(in the rows, 128 means zero)
Each path below is one point turned by a fixed rotation once a step. After each direction that follows a path, write how fast that rotation turns it, in degrees each step (0 if it stays still).
Each turn is a multiple of 5 degrees from 10 to 175, or 0.
Each row of a path follows its step; steps can be skipped.

step 0: [134 126 137 133 130 130 116 143 152 134 130 129 126 132 128 108 124 132
 125 128 129 114 129 123 138 138 129 135 133 118 126 125]
step 1: [112 124 127 134 134 129 125 131 121 136 127 133 124 139 129 119 130 114
 114 132 115 122 128 127 125 107 126 125 125 116 111 127]
step 2: [136 141 109 124 136 120 125 128 123 134 122 120 123 130 122 116 134 136
 116 132 146 131 123 112 117 127 130 124 130 125 121 136]
step 3: [144 132 147 133 140 137 133 129 130 139 130 130 129 131 119 122 140 128
 132 133 128 121 134 118 135 126 143 130 147 126 131 128]
step 4: [121 121 127 127 136 122 131 121 125 139 111 135 121 127 129 106 126 128
 127 136 111 124 122 139 134 134 139 120 125 119 124 127]
step 5: [126 123 121 129 136 134 126 145 131 124 121 116 133 134 136 120 120 123
 131 135 142 127 112 112 130 123 139 119 121 118 123 136]
step 6: [129 122 141 124 132 123 135 135 128 144 118 115 128 129 109 124 125 123
 125 122 125 131 129 117 112 112 129 133 140 125 135 126]
step 7: [141 128 118 122 125 119 127 125 118 141 126 119 121 128 129 111 138 124
 140 128 123 118 145 127 129 133 139 125 120 114 130 121]
step 8: [127 137 126 115 140 127 131 132 133 130 121 137 150 136 134 126 129 114
 135 130 132 117 113 130 130 129 141 133 135 115 122 129]
step 9: [112 126 130 106 138 127 124 137 138 135 117 121 123 131 118 127 114 133
 122 132 123 130 137 118 130 124 135 119 134 131 123 117]
step 10: [137 116 120 131 132 138 125 130 113 143 120 121 138 144 130 131 134 126
 120 133 128 125 137 120 119 127 138 122 113 128 138 119]
Speeds:
[122 128 129 124 125 126 129 123 126 130 125 128 122 123 126 128 128 126
 127 126 122 130 129 129 129 123 128 125 132 131 124 127]
140
[127 131 128 132 124 126 132 126 129 121 123 128 127 129 133 132 128 131
 130 132 129 130 130 130 131 125 122 130 130 129 132 126]
0
[123 129 124 129 127 129 126 122 128 123 126 126 132 128 132 125 133 126
 128 125 132 130 128 129 125 127 134 129 126 127 128 132]
120
[128 127 130 128 126 134 126 128 127 125 133 124 124 129 130 131 130 125
 133 130 131 127 133 124 134 125 131 124 127 126 125 127]
160
[125 126 126 132 127 131 128 125 136 131 126 132 131 129 128 126 123 127
 129 126 127 131 127 123 131 127 126 123 125 128 130 126]
80
[127 128 122 131 128 125 126 126 123 133 133 127 129 129 132 127 129 125
 129 132 125 126 122 134 131 124 127 127 124 127 129 126]
115

step 0: [129 121 136 127 121 132 136 128 134 121 124 134 126 134 123 133 153 133
 126 123 113 126 122 130 140 116 137 111 145 132 122 130]
step 1: [120 124 134 130 103 122 132 129 122 115 117 131 143 127 130 132 141 127
 126 125 124 143 128 120 137 112 135 138 137 129 125 125]
step 2: [134 132 139 136 107 126 128 127 134 123 127 122 127 131 126 123 135 133
 123 119 131 137 130 129 142 120 124 112 146 140 112 130]
step 3: [126 121 133 129 106 125 116 135 121 125 123 128 133 114 124 130 129 136
 143 113 113 140 129 126 130 119 128 123 137 129 120 114]
step 4: [125 137 123 126 111 117 125 124 121 124 131 123 125 138 131 119 129 123
 126 110 114 137 117 138 138 117 130 111 134 128 116 124]
step 5: [113 125 126 127 115 120 119 123 139 118 125 124 132 119 127 128 132 127
 132 124  99 131 129 116 138 127 128 120 132 122 112 130]
step 6: [104 133 125 129 118 129 125 128 130 120 122 116 123 134 117 119 129 131
 124 121 118 137 124 135 151 115 133 124 127 137 127 123]
step 7: [123 132 135 121 123 126 126 124 137 115 113 115 126 132 121 119 138 147
 129 123 109 134 137 125 129 123 134 121 143 119 125 130]
step 8: [121 127 128 124 115 108 127 128 127 110 124 115 132 124 119 117 129 135
 125 110 125 141 130 136 141 126 127 143 131 129 129 131]
step 9: [124 124 129 129 127 121 120 139 137 114 124 126 125 129 121 122 131 141
 129 106 121 126 130 137 135 133 126 112 145 129 119 144]
step 10: [110 112 123 135 121 116 127 132 121 111 123 131 138 127 114 121 127 129
 138 109 119 126 121 131 131 125 137 129 137 120 132 124]
Speeds:
[131 129 129 125 127 130 128 129 132 127 132 129 126 132 130 125 123 132
 126 130 130 123 125 134 131 125 132 128 129 128 122 128]
160
[125 126 130 132 127 126 125 129 129 128 130 130 131 128 127 133 127 132
 133 130 125 129 129 128 127 129 133 137 126 124 125 125]
160
[130 130 127 124 128 126 132 125 123 127 126 129 129 133 131 126 130 128
 127 127 126 129 125 128 121 125 132 128 130 121 131 126]
110
[129 124 128 122 127 128 130 128 129 125 127 128 130 119 128 126 123 126
 129 127 128 126 124 125 129 123 131 132 126 130 131 126]
155
[131 125 128 126 130 125 126 124 123 133 120 127 125 129 130 131 126 128
 131 129 132 126 128 127 135 130 132 128 128 126 126 130]
0
